Each row of R is roughly a mix of the hidden directions of one of 4 groups.
R, 132 rows:
[[-16  11   0 -49 -41 -43  14   1 -50   1  -7 -73   4  -6]
 [ 19 -30 -25 -60  12 -18 -17  30 -11  35  23 -41 -57 -20]
 [ 38  10  61  56  30 -12   7 -17  -4 -45 -35   4 -25 -29]
 [ -5   2 -55   0  25  34 -49 -54  42   8   4  35 -29 -22]
 [ 43   3   0  43  42  -7  10   4 -24 -31 -72  12 -32  29]
 [-14  -1 -25 -46 -19 -17 -10  45 -46  22 -25 -46   4  59]
 [  6 -27 -26 -22  47  69   7  20   7  24  -7  26 -21  57]
 [-73  -8 -23 -24 -12  11 -52  13  -4  47  -7 -31  28  28]
 [-48 -14  45   8  11   2 -29 -49 -38 -21  12  13  56  34]
 [-35   4 -15  15 -33 -63  -4  27 -42  12 -47 -38  34  16]
 [-56 -13   6 -25 -25 -48 -37 -17 -51   9  -1 -45  35   1]
 [-47 -18  25  40 -11 -35 -27  23 -20   7 -68 -23  34 -22]
 [-46  26  55  16 -37 -33 -33 -13 -16 -13 -12 -48  37 -23]
 [ 69   8  -4 -18   4  -1  84  14 -15 -22   6  -2 -35   8]
 [-31  19 -23  60  26  37 -21 -17  60  24  14  41   7  12]
 [ 42  19 -27  18  31 -15  59  15 -28  -1 -27 -18 -43  52]
 [ 26 -40  35  18  29  16  39  25 -23 -20   2  58  31  46]
 [-43 -15 -27  -8 -16 -32 -23  -5 -54   2 -70 -25  31  18]
 [ 30 -31 -39 -18  15  17  19  73  20  37 -30  -1 -43  -7]
 [-50  -3  41  39  17 -11 -30 -36 -39 -17 -22   2  48  38]
 [ 21 -14  41  22  18  35  13 -22 -14 -53 -24  62  36  27]
 [-28 -21 -12  50  -3   3  28 -39  15 -12 -27  57  49 -38]
 [-31  23  29 -43 -26   3 -54   5   7  19  22 -71 -15 -22]
 [ 45  -7 -66 -10  19  28  39  28  13  11 -11  40 -27  42]
 [ 58  12 -13  29  21 -19  57   3 -31 -35 -40  20 -19  36]
 [-45 -45  -7 -47   5 -26 -49   5 -27  43  34 -34   1  -9]
 [ 53 -38  55 -16  26   5  24   5 -44 -48 -33  13 -14  -4]
 [-29   8 -13   7 -13 -40   0   2 -37   7 -76 -64  -8 -16]
 [-74   1   4  38  -2 -17 -33  18 -13  34 -32 -26  42  33]
 [ 49   6 -63 -43   6 -17  33  14 -26   5  -7 -20 -52  28]
 [ 29  14  -8  45   0  30  72 -11  32 -25 -29  46   7 -21]
 [ 48  14  37  37   1  25  73  19  21 -34 -18  30   2 -10]
 [ 26  12 -19  37  26  -1  -8 -66  34 -24  24  49 -24 -40]
 [-10  -8 -17 -36 -24  26 -36  58  36  35 -35 -32 -23 -39]
 [-39  24 -73   2   0   9  -3 -33  41  49  38  -9 -15  -7]
 [-37 -32 -24 -50 -37  -2 -59  14  18  29  10  -3  20 -48]
 [ 30  10   1  24  28  44  -4  12  72  14  21  22 -49 -37]
 [ 55 -22  48 -29 -17   8  32  31 -12 -41 -37  -1 -12 -47]
 [-56 -15 -25  42   4  14 -28 -33  34  19   5  51  47 -13]
 [-23  10  13  20 -17  21 -24 -39  39 -13  53  57  51 -10]
 [ 48   7 -55 -27  -9  11  38  40  40  24  22   6 -46 -17]
 [  0  37 -42  39   5  36  -5  -5  68  17  31  47   0  20]
 [-43 -46  31 -37   0  48 -62   7  -5   5 -27   8  33  -5]
 [ 42  27 -54  29 -17 -19  67  -1   0 -22 -23  39   7  22]
 [-19 -41   8 -27  26  30 -58 -50  10  -1  44  39   6 -21]
 [-44  -5  76   9   9  -6 -28  28 -27  14  12 -46  25  34]
 [-11  15  23  11  31  43 -51 -12  57  22  56   3 -31  -8]
 [-15  31  41 -13 -61 -18   4   1 -16 -28 -38 -51  28 -38]
 [-13  38 -38 -14  22  35 -56 -38  34  21  21 -20 -47  16]
 [-21 -13  54  35  -7  -1 -18  -3 -27 -38 -65  15  51   1]
 [-51  -9 -13  57  -8  -4 -38  -8  40  17 -25  35  40 -37]
 [ 54   1 -26  31  20  10  68  11   0 -23 -25  51  -7  31]
 [ 42  19  16  53   1   9  53 -18  19 -47 -24  50   9 -17]
 [ -2 -24  22 -31  31   0 -67   0 -46 -10 -49 -35 -30  17]
 [ 38   6  37  55  48  28  17 -26   9 -40 -14  49 -12  17]
 [ 45  35 -41  15  -9   5  89   4  23  -3  14  13 -20   6]
 [ 27  15 -43 -45  17  27   8  16  21  33  27 -33 -69  11]
 [-19 -14  31 -38  26  15 -62  -2   8  28  66 -28 -28   1]
 [ 11 -37  71 -30  19 -23 -17  16 -62 -20  -7 -36  -8   8]
 [-18 -19  21 -34   6 -24 -22   3 -71  -5 -45 -57  -3  26]
 [-19  10  51  57   7  25 -22 -32  45 -19  14  39  27 -34]
 [-13   4 -71 -29 -24 -43  10  22  -3  47   3 -47 -26 -18]
 [-32  -4 -16 -40 -34 -35 -20  33 -32  27 -33 -69   0  -8]
 [ 56  51 -34 -16  14  21   0   5  20  -4  10 -16 -68  36]
 [-24 -14  36  46   4  43  34  39  20   5 -25  36  52  25]
 [  0  16   6 -33 -51 -43   6  17 -53 -21 -44 -51  18   7]
 [ 12  32 -86  -1 -11  19  39  -5   8   5 -50   5 -13  33]
 [ 55 -29  -9 -10  11  -9  83  -8 -27 -28 -20  19 -20 -25]
 [-30  -5   2  59  32  35 -27 -25  42   7  12  61  26  11]
 [ 37  -5 -43  -4  17  62  20  29  43   9  -8  53 -19  27]
 [-38 -13  -1 -53 -28 -29 -34  28 -43  25  -7 -60  14  16]
 [ 39  14 -46   5 -18  -5  80   2 -14 -24 -54  14  -3   4]
 [-42  14   1  -1 -12 -58 -38 -56 -47  -9  21 -29  26  14]
 [-36 -21  52  -1  10  13 -70  -7  22  11  -1 -24  -8 -60]
 [ 41  14 -36  25  37  42  17 -21  51  -1  10  44 -47  -7]
 [-61  -2 -51  28 -14  14 -14  -3  33  37 -54  -2  21 -32]
 [-18 -10  54  38  -5  -8 -11   5 -34 -36 -62  12  53  16]
 [ 38  32  -9  47  16 -10  38 -30  38 -12  58  39 -20 -11]
 [ -7 -31 -49 -49   2  22 -33  47  17  48 -23 -20 -34 -12]
 [-14  35 -23 -15 -39 -59  37   9 -26  21  30 -60   2  11]
 [-19   3  15  -3 -38 -58 -39  -8   4   1   8 -35   4 -79]
 [-52  -7  21 -23 -28 -24 -66  25  -3  29   1 -52  14 -26]
 [-51   2   9  21 -13  10 -34 -27  50  23  55  19  32 -42]
 [-57  -5  -1  69   1  -2  15 -22  37  24  -1  22  40 -40]
 [-64  -9  22  19  16  14 -86 -13  15  23   5   1  25   7]
 [-35  -2  -8  23   8  28  20 -39  39  19  69  45  34  -2]
 [ -2 -30  34  18  32  39 -49  -3  36  -2  40  63  14  -2]
 [-34  10 -18  12   5  22 -42 -24  58  32  68  25   5 -14]
 [-16 -11 -63 -50 -22  -3 -18  45  10  53  -6 -35 -21  -6]
 [-38  14 -44 -34 -31 -21  17  11 -36  28  11 -34  31  59]
 [-23   7  39  18 -12  -5 -53 -62 -11 -47  -9  25  45 -16]
 [  0  13   4  54  27  36 -11 -43  58  -8  21  53  -3 -26]
 [-24 -17  65  -1   1 -38 -34   9 -60 -17 -17 -33  28  23]
 [  5   3  80  37   7  13  -2 -37   2 -52   2  30  30 -21]
 [ 45 -23 -26 -50  11  -4  56  27 -11  19  21 -26 -55 -17]
 [ 10 -56 -10  23  27   7   5 -32   7 -18 -32  64   5 -57]
 [-54 -41  32  -3  37   0 -51 -25 -47   7 -32 -24  13  15]
 [ -1   2 -70 -26  -9 -22  -9  46  -5  43 -34 -42 -37   9]
 [-45   4 -51 -19 -28 -40  -9  17  -5  52  -4 -59  -7 -21]
 [-41   0  48  -4 -34  -3 -57  -7  25   0  10 -19  26 -65]
 [ 51   2 -26  13   9  19  68  60  19   9 -15  23 -21  28]
 [-25 -15  59   3 -18 -29 -21  52 -40  -1 -39 -39  32  12]
 [-42  -4   2 -35 -11 -15 -70   5   9  40  44 -47 -11 -19]
 [-46  48 -10  11 -50 -41  30 -31 -12   5  15 -46  36  -7]
 [-32  20  16  -6 -52 -32 -23 -11  27  10  49 -26  24 -63]
 [ 21   8 -32   2 -30   6  89  10  -5 -15 -58   3  10 -16]
 [-35 -14   4 -35  -4 -54 -34 -16 -52  18  13 -64  -6  -5]
 [-24 -28 -30 -63 -43 -17 -27  39 -17  27 -28 -37   9 -25]
 [ 72   3 -41 -16  24  19  30   6  -9 -25 -30  28 -45  33]
 [-55  14  34 -21 -29 -27 -38   8 -26  19  12 -68  23   7]
 [ 15 -38  39 -11   8 -23  36  31 -69 -22 -39  -8  21  33]
 [ 22 -21  58 -43  -5 -26  -1  55 -40  -1  11 -52 -17   2]
 [-47   6 -16 -36 -31 -14 -26 -22  12  32  21 -57  -8 -59]
 [ 62  -8 -56 -33  15  11  13  -9  23  -3  29  34 -54 -18]
 [-39 -10  33 -25 -32 -41 -21  22 -54   3 -22 -54  34  10]
 [ 49  27 -30   0  -7  20  82  28   7  -8  -2  18  -9  44]
 [ 24 -26  54  31  39  39  38  42  27   4  28  39   0  12]
 [ 28 -39  15  15  38  33  22 -26  29 -14  37  68  -6 -32]
 [-65 -30  10 -37 -18  23 -59  -8 -12  14   2   2  54  12]
 [ 11  -3 -13  44 -11 -15  45  -6 -23 -36 -56  49  46  19]
 [-68  23  19  -3 -34 -28 -42 -15  -5  21  24 -53  32 -11]
 [ 11 -36  28 -51  34  19 -49 -38  -8  -7  37  -7 -40 -34]
 [ 45  32 -17  26  -3  17  83  25  21  -8  12  28  -3  35]
 [  5 -39   9 -24  -7  62 -41  23  36  -9 -30  52  18 -30]
 [ 57  24 -31  35   7   2  56 -19   8 -39 -29  46 -14   7]
 [ 30 -21 -54 -31  13  28  31  39 -19   8 -42  19 -13  55]
 [ 57   6  47 -24  12 -37 -21  -1 -21 -29  47 -23 -47 -14]
 [ 33  -9  22  12  42  47 -13 -13  49  -4  49  47 -32 -16]
 [ -8   1 -61  54  30  16  39 -28  13   7 -49  40   0  13]
 [-30 -24  -7 -21 -14 -56 -16 -18 -58  -1 -45 -48   8 -28]
 [-43  -3 -25  28  27  34 -45 -43  50  27  27  34   2 -16]
 [ 19 -35  58 -57   9 -14 -16   6 -56 -20   4 -41 -20 -10]]

One row of each group comes first, with its name. Which group is each row after those in?
[ 49  -5  69 -21 -14 -26  35  39 -31 -30   8 -30 -12 -16]
N
[ 33 -20  28  33  65   2   3 -13 -35 -29 -53   7 -36  22]
C
[-47  -5 -11 -27 -24 -39  -8 -12 -59   8 -40 -58  22   9]
D
[ 57 -11  -8 -52  23   7  -8 -19   4 -11  62  11 -56 -13]
G

[ 12   1 -81 -19   0  -4  36  28  23  49   8 -16 -44  -7]
G
[-48 -13 -44 -52 -26 -27 -33 -15 -25  33  -4 -50   1 -21]
N
[-66   3 -32   9 -20  14 -43  15  44  51 -18 -21  14 -31]
G
[ 20   5 -14  39 -20 -14  61 -17 -12 -41 -56  41  34 -10]
N
[-24   7 -58 -48 -37 -21  13  36 -21  40  -2 -46   5  29]
C
[ 23  20 -32   2  -6  35   5  55  67  34  37  23 -22  12]
G
[ 33   9  13  41  12  48  72  23  37 -12 -17  39   1   3]
N
[-61  -4  42 -13 -33 -20 -50 -22 -13   2  16 -30  46 -30]
C
[-29  63 -46  33  -9  12  33  -6  29  32  21 -17   5  50]
D
[ 48  -3  -7 -54 -10 -48  13   4 -42 -13  15 -43 -48 -18]
N
